In the rows, zero is written as 128.
A single turn carries every row of the set below to another of its rows. Some are shown first; where does it send the rows asked next?
nane: [117 155 122 126 117 140 152 124 106 158  86  83 118 121 144 122 156 114
 127 120 145 102 118 109 151 141 167 157 127]
pesag: [119 160 123 145 110 122 148 116 118 131  64 102 107 136 146 108 128 144
 126 114 107 100 122 106 151 148 172 180 135]
Tubo: [119 111 135  99 102 117 147 103 111 142  95 140 126 129 154 138 124 145
 121 132 136 138  84 132 172 127 108 121 111]
luk: [ 88 131 136 155 108 153 157 114 117 126  98  77 118 101 123  88 106 128
 134 111 155 111 126 116 114 119 163 142 125]
ret: [117 103 138 119 113 141 131 122 118 124 101 126  90 150 121 113 134 138
 118  97 174 138 104 117 101 146  89 116 147]
relam: [117 140 143 131 109 110 150 124 122 128  84  89 127 106 140  88 108 116
 127 107 136  93  97 108 111 133 165 162 121]
sina: [ 80 138 132 139 104 140 171 129 123 136  86  72 121 111 128  71 109 124
 121 115 133 117 125 113 108 115 137 138 112]
Zaso: [122 133 116  87 129 113 175 122 122 105 116  97  95 117 111 147 122 147
 111 116 114 129  85 127 123 156  82 147 133]
pupaf: [ 91 140 143 155  95 130 150 118 134 105  81  90 110 117 143  79  99 137
 134 102 129  95 111 111 118 126 158 155 126]
kufa: [108 164 111 121 117 134 169 134 116 163  76  78 120 140 139 100 161 122
 118 124 122 109 131 111 140 144 146 152 129]
seta: [ 96 160 108 144 127 152 167 113 116 127  84  79  99 132 130 124 130 149
 126 122 118 118 127 111 157 138 169 179 141]
Vode: [123 107 153 122 115 147 137 115 124 123  90 133  88 147 123 123 136 144
 133  92 168 131 107 118 122 136 107 101 156]
saleg: [118 126 127  92 133 125 172 119 138 102 130 108  98 119 109 136 109 151
 116 118 132 143  72 129 115 127 106 152 145]
Lepob: [147 129 119 123 122 136 157  96 103 147  95 138 108 120  94 130 112 173
 115 126 125 157 133 132 124 140 122 137 157]
ziki: [111 115 125 108 102 114 154  99 100 126  83 128 116 132 147 143 122 155
 117 127 114 131 106 131 173 156  84 120 106]
Mital: [103 138 124 136 106 137 124 111 130 105 117 136 112 164 124 100 124 179
 106 128 150 161 112 142 125 155  95 140 109]
pobu: [129 167 123 125  98 115 149 128 125 145  84  91 123 105 146 106 132 125
 126 119 118  92 110 117 134 137 162 169 128]
Tifub: [108 114 132 106  99 101 147 112 114 125  93 128 111 127 149 134 114 162
 128 142 138 144  98 126 188 134  93 124 116]
tig: [115 122 112  87 120 126 162 130 131 114 129 106  93 123 123 136 125 140
 108 121 137 143  72 128 112 137  84 154 142]
non: [ 66 125 126 151 120 139 182 113 116 120  79  80 124 155 142  72 114 138
 129 117 128 108 125 113 131 135 144 142 124]
pof: [103 156 131 119 121 119 161 138 116 153  82  77 127 124 131  84 133 111
 108 121 135 122 108 105 115 131 146 159  94]
Nas: [128 113 154 115 117 117 129 130 122 122  85 123  82 142 121 122 136 145
 134 104 178 136 113 107 139 146  95 107 146]
nenul: [126 116 150 110 115 128 139 124 115 120  85 117  87 135 118 129 138 132
 121  89 157 120 109 113 115 160  82 102 131]
zez: [129 118  99 127 111 134 157  95  96 142 100 135 111 132 106 123 112 174
 109 136 122 162 134 136 123 152 102 145 154]
gov: [ 73 128 129 162 120 147 162 100 112 110  88  88 123 146 146  96 114 145
 135 119 141 111 119 116 155 138 167 155 119]
fos: [104 155 136 129 122 131 146 129 118 133 102  75 122 105 129 100 124 115
 116 118 154 120  98 109 123 126 165 169  93]
baga: [109 148 139 127 113 122 131 115 133  89 115 120 116 148 116 107 122 172
 110 116 142 142 111 140 122 168  87 126  91]
zefom: [101 144 126 159 109 130 160 107 126 108  82  95 120 144 143  88 116 151
 138 111 118  89 127 119 134 149 167 164 148]
lem: [140 115 128 125 122 110 156 103  97 136  90 127 107 116  93 119 102 175
 125 134 143 157 142 123 132 149 111 128 154]
Kelet: [124 125 121  91 135 104 173 126 131 104 125  97  92 118 106 137 115 158
 127 130 141 139  92 123 133 142  96 148 159]
guki: [117 155 135 123 116 108 129 125 141  96 127 119 114 143 114 105 123 185
 121 137 159 155 114 139 140 154 101 136 111]
dum: [131 121 121 132 117 127 160  93  96 125  89 126 109 123  92 122 104 177
 113 119 118 145 145 134 118 166  98 124 137]
tuva: [ 80 157 111 142 124 142 178 123 121 130  68  79  99 156 135  99 133 146
 118 120 105 120 131 105 147 140 147 165 134]
rov: [114 105 114  99 101 119 149 107 100 147  91 135 110 134 153 141 126 143
 111 134 129 145  89 125 163 140  89 136 122]
fano: [113 152 134 126 122 130 131 110 141  98 122 136 118 166 123 110 128 183
 114 127 145 155 101 144 140 150 115 141 107]

Mital moves to rov
pesag moves to relam
Now these:
dum moves to Zaso
Tifub moves to Nas
seta moves to fos
sina moves to tuva
Tubo moves to Vode

